In the data rows, the value 500 means zero.
Here are some points:
tensor([473, 552, 629, 493, 435, 392, 611, 373, 470, 486, 631, 563, 377, 525, 551, 361, 565, 557,
        390, 446, 489, 401, 561, 439, 501])
tensor([475, 538, 627, 499, 429, 380, 620, 373, 468, 481, 616, 576, 369, 524, 562, 367, 581, 558,
        379, 454, 471, 404, 547, 441, 475])
tensor([455, 445, 601, 501, 449, 468, 639, 515, 544, 471, 533, 543, 370, 581, 596, 363, 550, 558,
        313, 524, 456, 460, 571, 412, 337])
tensor([451, 438, 611, 501, 452, 465, 653, 526, 553, 476, 517, 548, 371, 585, 597, 361, 549, 576,
        312, 522, 456, 464, 583, 405, 327])
tensor([470, 514, 627, 495, 424, 411, 632, 419, 498, 481, 587, 590, 378, 544, 574, 360, 572, 569,
        365, 482, 485, 418, 568, 419, 424])
tensor([450, 374, 575, 503, 469, 513, 642, 589, 589, 460, 477, 439, 376, 590, 610, 362, 526, 577,
        301, 559, 446, 495, 595, 405, 339])
tensor([454, 350, 586, 504, 484, 531, 650, 607, 598, 460, 454, 409, 379, 590, 622, 368, 512, 577,
        310, 582, 442, 504, 566, 407, 360])
tensor([457, 574, 672, 534, 438, 577, 329, 470, 345, 466, 583, 436, 573, 316, 416, 686, 538, 570,
        624, 348, 658, 402, 394, 424, 530])
tensor([442, 568, 657, 521, 430, 526, 383, 426, 373, 446, 600, 483, 476, 381, 357, 595, 601, 573,
        562, 367, 618, 399, 470, 407, 643])
tensor([468, 542, 587, 551, 423, 391, 612, 381, 487, 475, 595, 542, 382, 547, 526, 396, 601, 581,
        410, 475, 554, 442, 571, 421, 509])
tensor([449, 531, 405, 660, 432, 503, 620, 491, 604, 450, 426, 432, 635, 589, 371, 685, 630, 379,
        559, 585, 549, 579, 579, 404, 504])
tensor([451, 442, 611, 501, 453, 485, 656, 529, 554, 481, 530, 556, 376, 574, 606, 369, 543, 560,
        331, 535, 452, 455, 568, 408, 345])
tensor([444, 504, 620, 514, 434, 422, 633, 433, 507, 467, 580, 595, 370, 553, 564, 356, 590, 577,
        353, 469, 479, 424, 583, 422, 383])
tensor([459, 530, 394, 655, 427, 515, 608, 496, 604, 448, 442, 445, 635, 580, 369, 687, 604, 374,
        566, 605, 550, 570, 562, 403, 509])
tensor([511, 523, 408, 541, 440, 571, 557, 520, 609, 455, 473, 485, 601, 563, 385, 611, 325, 458,
        618, 601, 561, 498, 559, 457, 418])
tensor([518, 529, 388, 522, 439, 581, 534, 516, 621, 459, 508, 493, 581, 557, 384, 592, 290, 475,
        627, 604, 572, 492, 571, 462, 421])
tensor([448, 534, 391, 667, 436, 505, 615, 477, 603, 451, 457, 458, 604, 586, 382, 682, 595, 406,
        551, 599, 587, 572, 569, 395, 517])
tensor([453, 575, 670, 540, 435, 573, 329, 472, 342, 462, 576, 436, 569, 322, 403, 682, 544, 575,
        600, 346, 657, 406, 405, 423, 529])
tensor([461, 552, 650, 502, 436, 440, 521, 391, 421, 461, 600, 527, 392, 464, 441, 443, 618, 565,
        460, 408, 546, 398, 520, 405, 619])
tensor([455, 541, 519, 612, 434, 424, 621, 405, 525, 467, 555, 532, 418, 570, 490, 469, 596, 581,
        449, 519, 632, 487, 572, 406, 512])
tensor([490, 530, 393, 548, 437, 576, 554, 522, 621, 460, 480, 471, 611, 564, 375, 615, 343, 430,
        617, 603, 549, 519, 576, 448, 447])
tensor([478, 531, 393, 546, 440, 572, 563, 516, 623, 454, 486, 482, 613, 566, 380, 608, 340, 450,
        626, 595, 556, 511, 582, 449, 441])
tensor([460, 536, 422, 686, 434, 467, 620, 448, 557, 444, 509, 500, 509, 590, 432, 624, 602, 507,
        511, 584, 671, 542, 555, 398, 509])
tensor([460, 547, 578, 560, 429, 408, 617, 389, 494, 474, 607, 556, 388, 545, 520, 404, 576, 579,
        426, 482, 560, 436, 565, 421, 501])
tensor([454, 529, 409, 588, 433, 545, 604, 507, 611, 449, 442, 443, 652, 571, 367, 642, 540, 365,
        600, 599, 504, 548, 589, 415, 489])
tensor([456, 526, 408, 587, 442, 558, 587, 509, 612, 445, 453, 455, 623, 560, 371, 632, 480, 392,
        607, 596, 516, 533, 575, 440, 468])
tensor([446, 534, 412, 630, 438, 524, 622, 500, 613, 443, 429, 431, 663, 577, 368, 666, 614, 347,
        584, 592, 511, 561, 568, 414, 508])
Then 10 other points, each followed by its number:
tensor([462, 564, 651, 513, 438, 472, 480, 410, 413, 452, 602, 521, 402, 445, 390, 475, 611, 563,
        492, 390, 571, 410, 518, 412, 632]) 0
tensor([455, 575, 668, 532, 432, 544, 354, 449, 358, 452, 587, 463, 521, 351, 368, 651, 586, 570,
        589, 364, 639, 405, 431, 415, 599]) 1
tensor([466, 550, 570, 555, 438, 403, 611, 385, 499, 478, 597, 544, 373, 551, 521, 402, 579, 569,
        413, 470, 554, 446, 569, 429, 502]) 2
tensor([494, 527, 405, 553, 441, 581, 562, 523, 617, 457, 474, 475, 612, 556, 378, 617, 343, 429,
        620, 604, 553, 511, 565, 451, 451]) 3
tensor([475, 530, 398, 566, 441, 575, 571, 519, 612, 450, 467, 466, 620, 562, 372, 624, 397, 414,
        617, 597, 544, 513, 583, 441, 450]) 4
tensor([460, 544, 480, 634, 430, 439, 607, 410, 533, 459, 553, 517, 436, 582, 459, 512, 597, 554,
        460, 537, 649, 525, 574, 407, 513]) 5
tensor([469, 551, 634, 503, 434, 392, 599, 367, 455, 471, 621, 559, 368, 516, 537, 371, 592, 559,
        393, 434, 493, 393, 557, 437, 513]) 6
tensor([468, 552, 634, 498, 429, 393, 597, 364, 458, 480, 630, 552, 364, 515, 538, 366, 588, 553,
        398, 436, 487, 396, 566, 435, 523]) 7
tensor([449, 458, 595, 512, 449, 464, 645, 515, 552, 468, 543, 556, 372, 572, 600, 359, 561, 566,
        335, 518, 467, 451, 582, 417, 351]) 8
tensor([446, 339, 553, 505, 500, 564, 634, 621, 610, 459, 463, 366, 367, 592, 619, 373, 486, 557,
        302, 584, 426, 518, 586, 407, 396]) 9
Which three of these numbered points are nearest to each point below, looking only along the 2 directions in which the first points spread most? Their numbers follow each, nearest first.
tensor([456, 502, 397, 660, 452, 522, 509, 565, 603, 484, 401, 463, 629, 576, 489, 599, 588, 416,
        621, 570, 456, 556, 532, 536, 553]) > 3 4 5
tensor([448, 333, 549, 511, 505, 545, 636, 616, 613, 460, 453, 357, 377, 590, 624, 376, 489, 562,
        299, 585, 427, 522, 575, 406, 396]) > 9 8 2
tensor([452, 472, 606, 505, 448, 454, 648, 488, 533, 466, 560, 580, 373, 566, 591, 362, 556, 562,
        332, 508, 461, 442, 572, 421, 354]) > 8 2 9
tensor([546, 477, 390, 359, 567, 455, 463, 582, 384, 620, 582, 531, 521, 347, 652, 514, 392, 554,
        365, 375, 442, 563, 312, 672, 479]) > 2 5 0
tensor([473, 549, 655, 500, 424, 383, 596, 379, 456, 480, 611, 544, 377, 510, 534, 376, 613, 568,
        405, 428, 495, 397, 565, 435, 530]) > 6 7 2
tensor([455, 566, 653, 516, 430, 474, 489, 411, 412, 447, 604, 510, 425, 433, 409, 488, 622, 561,
        503, 393, 574, 398, 525, 417, 650]) > 0 1 6
tensor([475, 471, 422, 456, 526, 513, 380, 600, 416, 603, 396, 501, 574, 456, 679, 513, 513, 497,
        613, 519, 417, 565, 466, 689, 584]) > 5 3 4
tensor([537, 585, 689, 472, 612, 507, 327, 497, 342, 430, 447, 481, 384, 472, 470, 395, 434, 576,
        557, 596, 507, 355, 529, 445, 629]) > 0 2 6
tensor([599, 555, 515, 463, 506, 593, 392, 519, 527, 464, 503, 514, 452, 526, 428, 486, 459, 568,
        591, 594, 571, 414, 505, 498, 452]) > 5 2 0
tensor([454, 524, 406, 602, 433, 522, 635, 564, 614, 436, 414, 444, 633, 584, 361, 636, 616, 330,
        551, 573, 449, 572, 551, 421, 523]) > 4 3 5
tensor([599, 488, 395, 407, 566, 407, 530, 477, 377, 615, 690, 542, 509, 316, 611, 520, 348, 565,
        306, 325, 447, 579, 267, 651, 400]) > 2 6 7
tensor([444, 322, 555, 510, 499, 550, 632, 618, 614, 457, 443, 340, 381, 587, 633, 380, 501, 575,
        306, 588, 426, 517, 576, 412, 417]) > 9 8 2
tensor([467, 468, 426, 423, 552, 508, 363, 603, 387, 623, 409, 509, 561, 415, 677, 502, 502, 511,
        609, 496, 408, 569, 454, 720, 588]) > 5 0 2
tensor([472, 461, 434, 421, 560, 509, 356, 601, 375, 613, 404, 509, 551, 414, 667, 496, 488, 512,
        599, 496, 404, 565, 448, 729, 584]) > 5 0 2
tensor([610, 547, 444, 452, 486, 589, 419, 515, 559, 463, 523, 521, 464, 538, 425, 498, 475, 572,
        615, 589, 598, 414, 517, 504, 421]) > 5 3 4
tensor([477, 456, 451, 413, 547, 521, 354, 616, 381, 637, 391, 505, 563, 419, 682, 509, 496, 510,
        602, 506, 401, 561, 432, 718, 596]) > 5 0 2
tensor([554, 586, 713, 462, 574, 540, 327, 502, 388, 449, 459, 486, 398, 491, 458, 417, 442, 573,
        568, 595, 522, 376, 530, 453, 597]) > 0 2 5
